In the rows, 128 means zero.
One turn sends every row of this set to another row. A few are shown first. Where does it send the rows asked after them?
gam: [144 152 129 107 153 120 116 152 139 142 144  82 123]
Mik: [133 133 120 108  91 158 120 121 103 112 131 159  94]
gudu: [137 138 124 101  86 159 127 127 113 114 135 149  97]
dif: [137  98 134 109 134 103 141 109 165 127 149 115 138]
bobu: [161 144 129 140 163 138  93 153 132 166 133 110  94]
vek: [113 113 112 140 132 141 141 124 109 144 116  78 142]
laf: [115  85 128 133 152 103 125  97 137 121 142 150 132]
lino: [163 131 136 112 151  82 141 161 144 150 128 127 116]
pov: [129 123  99 143  91 119 100 173 119 114  96 133 150]
kidu: [169 178 124 160 138 109 114 109 122 103 118 146 154]
fakob: [136 123 114 105  81 122 103 134 114 101 162 140 130]
veno: [135 123 102 140  89 122 103 175 124 120  93 131 148]
zugut: [170  98 139 127 130 124 128 119 174 156 141 124 115]
Suvu: [166 123 134 136 160  91 124 158 131 160 118 152 100]
tokun: [177 176 124 166 136 117 109 112 125 111 116 147 147]
Vedul: [130 114  97 127 102 157 142 122 168 109 111 122 119]
nefen: [130 135 120 103  89 155 125 122 107 107 135 154 101]
siki: [136 120 130 135 171  77 123 145 115 140 121 162 109]
nabub: [162 124 119 109  74 135  98 143 127 123 159 138 117]
bizu: [130 121  99 150  93 123  99 172 117 120  94 140 145]
favu: [134 129 130 112 162  68 139 151 128 130 129 138 126]
rul: [108 107 109 158 143 142 129 118  95 145 109  99 133]
dolir: [138 153 121 146 129  82 109 105  89 162 119 148 138]
Zage: [153 163 133 163 154 124 131 119 163 113 150 101 127]
zipu: [130 108 111 166 138 155 123 125 105 163 106  98 120]
vam: [159 155 135 183 158 132 118 118 159 127 142 117 112]
zat: [139 161 123 124 120  74 123 110 101 153 126 123 152]
gezuv: [160 116 117 131  83 140  85 137 112 128 152 162 105]
zaro: [102 142 122 116 174 106 110 135 109 118 145 107 130]
Tinot: [133 114 112 125  91 127  89 127  99 108 155 163 116]
Vufis: [122 134 122 153 181 123  88 136 103 142 132 135 101]
feb: [184 181 126 158 129 117 114 116 132 114 116 141 149]
kinuv: [138 110  98 146 105 166 131 121 163 120 103 137 103]
Pib: [166 156 125 149 119  94 108 115 103 179 115 140 127]
zave: [130 156 129 168 164 115 130 109 147 100 149 113 133]
Suke: [138 123 101 148  91 125 100 177 123 124  92 134 141]
pano: [166 165 126 128 110  87 122 119 115 173 123 116 140]
Gedo: [117 105  93 151 115 159 127 112 148 108 104 150 107]
mif: [141 135 121 107  86 161 122 126 112 117 134 157  93]
big: [137 115 117 148 128 152 135 134 121 162 112  75 130]
Vitet: [110 109  93 133 111 149 141 112 152  96 109 134 122]
dugo: [173 181 124 153 132 111 117 114 128 104 121 136 157]
ber: [138 152 129 187 169 125 116 110 143 112 142 130 117]
nulaz: [149  84 133 155 148 124 112 105 145 152 133 157 104]

zipu goes to rul
zaro goes to gam
nefen goes to gudu
Now find these:
gezuv goes to Tinot
pano goes to Pib
pov goes to veno
siki goes to favu
Zage goes to vam
dugo goes to feb
zugut goes to nulaz
kinuv goes to Gedo

One turn sends every row of this set to another row. A few are shown first. Where does it send the rows asked after them?
muf: [166 170 128 123  88 164  78 107  99 160 119 111 120]
Sovi: [146 176 104 139 117 146 122 141 110 117 110  96 115]
fir: [123 177 177 109 118 178  73  74 108 133  74 112 111]
Siv: [140 109 145 110 113 144  91 136  80  97  76 128 132]
taf: [ 92 133 159 136 126 137  95 147  65 127 125 124 119]
nukag: [146 154 142  81 137 129  91 126 143 113  63 121  97]
gefov: [127 114 165 128 106 123 110 168 106 134  77 122 127]
Bez: [ 81 157 169 115 144  90  91 107  99 106 115 115 132]
regi: [166 162 132 112 125 165  88  95 107 137 102  95 169]
kizif: [129 164 127 103 139 140 112 162 116 146 118 122  84]
Dosez: [143 163 134  96 163 131 120 145 126 113  81 112 141]
Zap: [ 94 204 152 141 137 127  98 100 126 110  94  94 100]
Dera: [145 167 122 106 108 155  92  61  86 153 111 107 126]
Dadoz: [151 169 120  85 153 152 120 118 124 123  77 124 125]
Fabuf: [140 146 137 122  86 130  84  70  96 172 115 101 133]
vatis: [ 86 157 191 116 149 125  94 120 109 109  64 121 121]
niref: [114 124 145 115 101 127 111 149  72 116 111 137  99]
Kuv: [ 86 157 193 116 135 113  85  90 127 132  67 122 123]
pofes: [139 203 147 115 121 148  66  73 121 151 115 101 124]
belab: [125 169 150 111  96 142  81  56 103 167 100 109 101]
tubi: [145 135 174 131  78 140  73 109 127 171  89 100 132]
patal: [ 89 175 162 118 163 100  88 124 123 137 124 103 125]
Pur: [135 104 152 132  95 130 106 142  89 141  88 125 149]
vonuk: [110 132 177 114 134  93  69 106 126 110  75 108 147]
Lotim: [101 147 158 173  86 120  97 131  95 126 105  98 116]
Vones: [122 166 169 142  86 149  58  83  86 153 116 109 130]
vog: [133 169 125  86 140 104 115 139 135 128 111 118  98]

Siv goes to nukag
pofes goes to Vones
Now find these:
taf goes to kizif
Lotim goes to Sovi
niref goes to vog
Kuv goes to Pur
regi goes to fir
Fabuf goes to Dera
Dosez goes to vatis

One turn sends every row of this set to another row. A few are shown first. Where does it send the rows asked after them?
fiba: [125 121 147 106 122 136 161 144 115 129 185 139 130 130 120 125 162]
mabu: [130 149 123 147  95 103 121 132 126 111 184 109 120 146 143 110 106]
pozu: [153 155 136 103 105 190 106 144 136 103 129 123 140 107 106 150 102]
rase: [130 142 165 113 112 161 127  98 137  97 180 129 135 115  95 154 141]
fes: [120 146 157 107 121 153 134 113 139 101 187 141 134 118 103 147 163]
Tukef: [118 147 130  94  69  95 153 147 147  76 116 107 100 109 150 112 148]
kogad: [158 174 109 166 109 132 133 111 133  99 157 132 135 128 126 132 126]
vakem: [149 174 110 167 113 134 119 125 134 110 158 136 132 142 128 130 134]
meri: [136 165 114 163 111 125 107 135 131 119 168 130 126 152 135 121 133]
pevu: [111 150 130  70 110 152 120 178 144 105 175 122 123 115 141 120 131]
vum: [106 168 122  87 121 110  99 134 170  90 117 138 127 129 124 195 132]
komor: [153 142 133 130  74 135 131 138 128 101  65 114 112 121 118 134 136]
bunir: [140 142 126 102  70 101 169 147 134  85  95 111 106 102 143 115 143]
vob: [136 106 151 111 114 134 164 141 101 136 175 127 131 134 116 124 140]
Mita: [115 126 112  77 113  75 153 171 127 125 113 122 123 139 148 160 112]
Palun: [122 162 130  93 111 118  99 119 161  88  99 126 132 124 111 204 105]
komap: [126 138 126  67 103 142 146 181 127 110 171 116 126 108 145 112 116]
Guk: [132 164 138  95 111 186  91 153 149 100 147 128 134 114 112 148 123]
meb: [143 123 128  94  99  99 137 132 124 113  88 107 132 129 119 184  74]
tis: [167 144 133 100 100 182 133 145 122 106 124 115 141 100 109 144  90]
guta: [100 144 111  73 123  81 138 171 148 115 125 137 121 137 150 165 136]
lup: [162 131 129  90  98 161 157 157 114 111 134 110 139  96 124 129  88]
mafi: [136 146 142 132  74 141  98 139 139 100  72 113 109 133 116 137 138]
vimul: [115 151 149 122  72 134  81 141 151  91  94 112 101 137 122 134 145]
maz: [115 162 135  82 112 170  94 167 154 102 166 130 127 119 126 135 133]
vodif: [101 153 149 106  69 116  89 144 159  83 116 106  96 129 134 127 147]
rur: [141 152 123 144  89 103 137 116 127 100 183 104 121 131 141 114  99]
gefaf: [128 147 163 105  95  86 118 125 145 123 105 133 132 115 107 212 123]
toze: [143 103 161 116 105 143 157 127  98 132 167 117 132 131 107 132 117]
refit: [128 130 156  93  94  60 150 149 129 137 115 130 126 119 127 188 123]
dev: [102 150 141  92  67 100 118 146 157  78 126 106  94 119 146 117 151]
nez: [132 117 120  84 104  84 153 154 119 125  98 112 126 135 137 169  87]
Kifi: [120 154 163 101 101  83 111 131 155 120 115 139 130 116 111 209 137]
rab: [137 143 133  97 101 114 115 117 142  99  90 113 132 124 109 200  81]
rav: [160 170 113 158 101 123 145 105 133  93 162 121 133 118 130 130 111]
liku: [153 160 116 149  93 110 147 107 128  92 173 109 129 119 136 122 100]
Pim: [110 154 158  95 104  76 117 143 154 124 124 142 126 119 121 203 149]
Mezi: [109 146 154  90 102  65 130 152 148 131 127 140 124 122 129 194 147]
bavu: [146 130 125  77  99 147 163 171 117 112 153 109 131 100 138 117 100]
zab: [118 137 150 104 124 143 148 131 132 113 190 146 131 124 116 135 171]
podop: [137 139 163 105  91  78 132 128 134 129 102 127 131 113 110 206 113]
tari: [127 155 121 156 103 114 110 139 129 117 180 121 122 155 139 113 120]
ribed: [115 136 152  89  98  60 143 155 137 136 124 134 125 120 130 187 137]
Navat: [154 140 126 118  72 118 159 142 126  96  74 114 110 108 130 125 138]
danu: [145 110 169 119 101 151 141 108 106 119 164 112 133 126  94 144 110]
kobus: [ 97 161 117  79 125  95 116 156 164 101 125 143 124 135 141 181 146]
ret: [139 126 171 118 103 160 131  95 122 105 171 117 135 118  89 154 119]
sovib: [134 129 161  99  90  69 145 138 127 136 106 125 127 117 118 198 113]

pozu goes to Guk
meri goes to tari
zab goes to fiba
Now find these:
Navat goes to komor
Mezi goes to ribed
kobus goes to guta

